One turning vector, and how many steps it has turned
The counts run from 0 to 354.
[121 150 111  94 167 142 162 146 146  80 109 107 111 129 154 112 115 139
 119 116 184 100 163 115  87 148 154  67 122 125 114 109  71 115 129  98
  75 130 139] | 135
[171 171 141 115 124 134 150 129 151 133 102 166 117 105 147 122  90 123
  79 143 178  89 148 107 159 110 103 132 178 108 114 118 117 121 144  75
 109 102 144] | 112
[ 94 190 160 161 169 124 145 137 111 155 132 111 142 135 153 126 106 162
 120  79 166 101 179 109 117 164 118  92 114 157 152 137  85 129 114  96
 116 146 136] | 157
[122 144 155 173 155 127 119 129 111 118 142  63 100 122 165 116 120 168
  99  90 147 129 166 112 123 161  87 130 107 167 146 108 106 128 168 116
  98 164 136] | 153
[162 121 121 181 113 157 101 114 173 133 129 129 107 117 154 114 158 137
 109 150 152 115 128 110 177 124  94 176 153 141  82  93 148 108 151 122
 170 145 161] | 86
[162 119 152 119 107 188 126 137 190 149 141 153 104 140 135  99 140 113
 110 146 155 109 130 145 153 118  94 168 166 130 101  88 156 115 152 101
 178 160 130] | 353
[115  96 114 138 122  95  82 178 130 113  91 144 156 152  91 102 135  90
 147  88 116 123 137  89 112 134 161  83  78 132 163 142 150  96 158 148
 111  94 116] | 237
[109 160 142 119 132 153 155 149 143 166 142 202 127 149  81 104  82  90
 146 129 165 164 133 119  99 120 114 169 119 118 114 133 156  76 119 155
 111 146  98] | 1
[168 119  87 141 119 129 141 141 178 101 107  86 118 129 147 136 183 106
 133 138 163  66 137 117 154 137 112 103 131 134 122 114  88 129 117 119
 196  84 172] | 88
[154 172 136 116 149 126 165 164 120 107 111  74  79 112 149 148  98 187
 107 127 134  99 133 147 109 137  90 124 124 127 133 109  83 135 131  84
  91 126 135] | 151
[156 128 103 155 117 115 153 154 159 106  92  98 101 111 163 113 124 112
 103 123 184  89 168 102 110 122 114  93 125 143 120 137  71 115 151 102
 152 101 152] | 118
[128 104 145  89 149 163 148 136 186  86 121 169 150 147  93 101 184  95
 155 129 160 117 138 131 153 143 128  82 137 129 133 133 110 100 113 145
 173 112 133] | 343
[153  86 111 145 122 140 118 157 161 109 103 161 163 152 106 139 160 112
 180 149 121 106 133 140 140 113 135  98 105 150  93 130 109 114 105 152
 192 102 169] | 334
[112 114 131 137  93 122  91 158 118 127 112 101 103 168 109  97 156 127
 133  80  89  98 123 100 142 149  91  81 108 133 162 127 160 111 174 108
 130 125 120] | 220
[158 140 107  80 140 155 160 141 156  84 109 135 114 143 134 123 130 112
 131 126 174  80 142 112 126 126 130  75 150  86 121 114 101 110 138 101
 115 117 140] | 105
[107 200 167 159 145 138 124 123  93 172 144 141 131 128 174 104  83 205
 108  92 151 108 150 117 135 138 121 137 138 157 125 117 119 128 123 105
  89 154 139] | 158
[150 160 140 113 113 127  90 153 101 171 115 160 111 142 110 114 119 154
 114 118 115  91 102 107 162 136  89 118 133 111 173 100 187 115 139 108
 125 111  70] | 218
[ 86 118 126 141 140 145 113 177 126 146 114 168 116 130 102 100  88 119
 152 114 121 180 132 140  82 122 135 164  99 164 104 111 161  90 151 153
 107 182 110] | 272
[110 143 146 137 125 127  58 123 106 107 123 173 130 143 118 113 108 178
 128 129  75 123  92  94 154 140 151 127 132 135 142  87 179  98 140 131
  86 144  99] | 205
[116 153 157 126 154 101 108 127 130 121 110  96 121 142 127 135 145 166
 101 104 107  83 136 136 145 175 102  58 113 149 181 163 100 138 125 103
 155 118 126] | 186
[ 94 103 150 131 141 121 141 178 128 122 148 135 117 147  74  95 120  98
 121 108 109 179 137 135 100 147  86 156  98 153 146 144 126  89 168 166
 115 169  90] | 280
[157  92 130 156 108 145 107 134 144 109 114 167 134 141 115 129 144 140
 181 168 102 111 103 124 156  97 123 169 119 144  87 103 150 109  78 146
 160 102 165] | 333
[102 108 130 138 143 116 120 172 152  88 101 147 161 137  81 144 134 134
 172 186  92 152 108 168 104 115 147 135  85 171 100 140 107 115  83 152
 166 122 144] | 304
[110  92 137 127 129 164 116 122 204  61 118 137 121 148 122 108 166 116
 104 138 165 135 126 127 167 144 118 105 132 152 116 123 101 103 142 159
 172 156 165] | 72
[128  99 111 151 128 148 107 118 182  88 126 124 116 119 161 109 153 103
  90 127 195 111 146  93 161 135 147  99 129 136  91  90 110  95 177 126
 120 143 153] | 102
[137 109 116 118 143  80 145 207 142  89  82 149 127 109  84 143 110 109
 141 156 113 160 113 152  91 102 143 147  80 150 125 128 120  93 120 143
 117 116 119] | 274
[145 160 134 120 145 185 157  93 137 141 159 178 131 131 128 132 132 179
 150 152 151 121 103 133 168 134  94 160 156 125 103  97 134  99  79 146
 144 134 164] | 61
[168 163 148 128 154 128 184 171 124 168 116 147 115 109  77 136  98 122
 136 163 141 128 133 168 108 118  52 173 114 117 128 157 115 101  88 125
 152  98 136] | 15
[122 113 135 160 107 196 111 126 182 115 135 116 103 146 155 118 155 108
 114 104 165 108 155 121 159 146  82 127 152 139  92 104 133 120 173 113
 174 160 168] | 85
[143  97 109 106 135 159 128 135 179  41 100 120 112 151 121 141 160 133
 131 139 130 111 104 130 150 125 113 124 128 132  83 112 116  98 130 153
 159 127 175] | 71
[ 92 132 154 123 132 125  67 135 159 117 110 151 159 139 110 102 138 135
  88  97 111 106 137 112 144 142 171  55 109 140 157 128 155 116 156 129
 135 145 117] | 208
[155 189 155 137 162 125 145 138 130 139 104 123  96  93 158 130  84 185
  66 128 155 103 138 153 120 131 109 161 144 144 135 103 120 133 133  84
  92 150 127] | 150
[158 133 126 117 105 127 100 169  88 126 105 122  94 167 108 121 133 161
 145 115  74  82 112 122 143 137  88 101 125 115 167 119 163 121 130  98
 119  93 102] | 219
[131 137  85 112 143 126 153 203 104 171 101 131 142 143 101  90 129 112
 163 105 141 122 124 157  61 158 118  99  91 153 146 123 117 115 107 126
 135  92 101] | 262
[148 157 150 177 164  88 113 108 113 131 131 103 115 106 160 125  90 184
  89 121 147 114 144 104 160 131 100 159 117 169 153 108  95 124 142 137
  76 138 133] | 154
[127 149 116 130 124 192 115  95 178 132 128 171 130 143 165 114 110 129
 136 103 186 106 151  89 146 131 148 103 167 138  80  98 129  97 138 102
 135 146 155] | 98
